Turns in one plane each, and the order they were made in; the first pair answered:
K56 (before |-> after):
[18  4 10  5  1 -1 21 17] |-> [ 10  10 -13 -14   4  19   9  -1]
[-10 -14  -2   0  -2 -19  12 -35] |-> [-11 -18   1  -6  -3  -8   5 -34]
[ 16   9  -6  -5   7 -12  12   8] |-> [ 16   2  -9 -17   6  -2  -4   6]
[  5   2 -11 -13   2  16   6  -1] |-> [  4 -15  13   2   1   9  10  16]
K684 (before |-> after):
[ -2   4  36   8 -29 -30 -33   1] |-> [ -6   4  35  11 -33 -34 -32  -7]
[ 26  16 -28   1  -5 -18 -22 -15] |-> [ 14  27 -23   2  -3   6 -26 -24]
[-25 -47   2 -20  15  41  -5  21] |-> [ 12 -59  -9  -7  19 -10   9  39]
[ 38   5 -29 -34  10   3 -40   9] |-> [ 39  17 -37 -24  13 -15 -32  -9]
K597 (before |-> after):
[  8 -18  28  -3  -1  14  -8  15] |-> [11 14  3 -3  6 35 -7  7]
[16  9  2 19  6 14 10 28] |-> [16 28 -7 18  2 -7  1  8]
[ -4  19   5   9  -5 -11  15  -4] |-> [-11  -4  18  12  -8 -11  18   4]
[ 6 -4  1 24  6 13 25  7] |-> [ 3 17 -3 20  2  1 19 -8]
K578 (before |-> after):
[ 31  76 -23  25   8 -40 -35 -10] |-> [ 35  70 -13  36  25  30 -45  29]
[ 36  15 -19  21  10 -22  -9  19] |-> [19  4  5 26 13 27 -3 38]
[  0 -31  -6 -36 -24 -36 -34 -22] |-> [ 28 -28 -17 -30 -17 -17 -50   6]
[ 18 -13   0  23   7  29  -1  39] |-> [-28 -21  24  11  -2  30  21  14]
K935 (before |-> after):
[  1  42   7  28 -25  -4 -36  -5] |-> [-18  15 -27  -3   2 -20  38 -35]
[-13   0  -2 -12  -2   8   3   7] |-> [-12   7  -3  -8 -12   4  -5   2]
[22  5 -8  9  8  6 32 14] |-> [ 20  15  10  13 -10  -8  -9  15]

(2 to 3 turns a pair)
[-42 -20  27 -15 -10  -4  10 -26] |-> [-13  34 -22 -20   8  29  -2 -26] => K684 then K597 then K597
[ 15 -18  17 -10 -17   0 -53  22] |-> [ 19   4   4 -12 -21 -10 -57   5] => K597 then K597 then K597
[  1  31 -26  10   5 -28  43 -14] |-> [ 38  -1 -26  -4  13  25 -26  37] => K935 then K56 then K684
[-10   5 -33 -47   5  21 -10 -53] |-> [  1 -67  -3 -42   0 -16  -1  -1] => K597 then K597 then K684
[-12 -25  52   2 -43 -59 -32  -5] |-> [ 32   5  14  11 -36 -67 -43   9] => K684 then K578
[-24  30   1  20  13  71  11  -4] |-> [-43  -9  41  14 -30 -44  -5 -29] => K597 then K597
[10 19 30 20 45 18 29 13] |-> [-10   1  40  15  35 -20  42  -9] => K578 then K578 then K597
[ 27 -27  10  -9   6   5 -23  26] |-> [  4  38  -6  -7   5  22 -18 -28] => K597 then K578 then K597
[ 39  57 -14  10 -19 -36 -37   4] |-> [-14  68  22  21 -20  26 -32 -13] => K578 then K578 then K597
[-29 -11  27 -14 -11   5   7 -20] |-> [ 43   1  -6  -2   1   9 -18  25] => K578 then K578 then K578
[-30  52  12  -7 -25  23 -32 -24] |-> [ -1  61 -14  -5 -27   1 -45 -16] => K578 then K578
[  7   3  16  -6 -32 -54  -3  -9] |-> [ -2 -16 -18 -44 -11  32 -21  -5] => K597 then K56 then K56
[ 14 -12 -31 -37  30  22   1 -36] |-> [ 32 -30 -21 -35  14 -24 -18 -23] => K597 then K578 then K597
[ 1 -1 17 27 19 24 21 19] |-> [ 25 -23   3  15  17  11   7  31] => K56 then K56 then K684
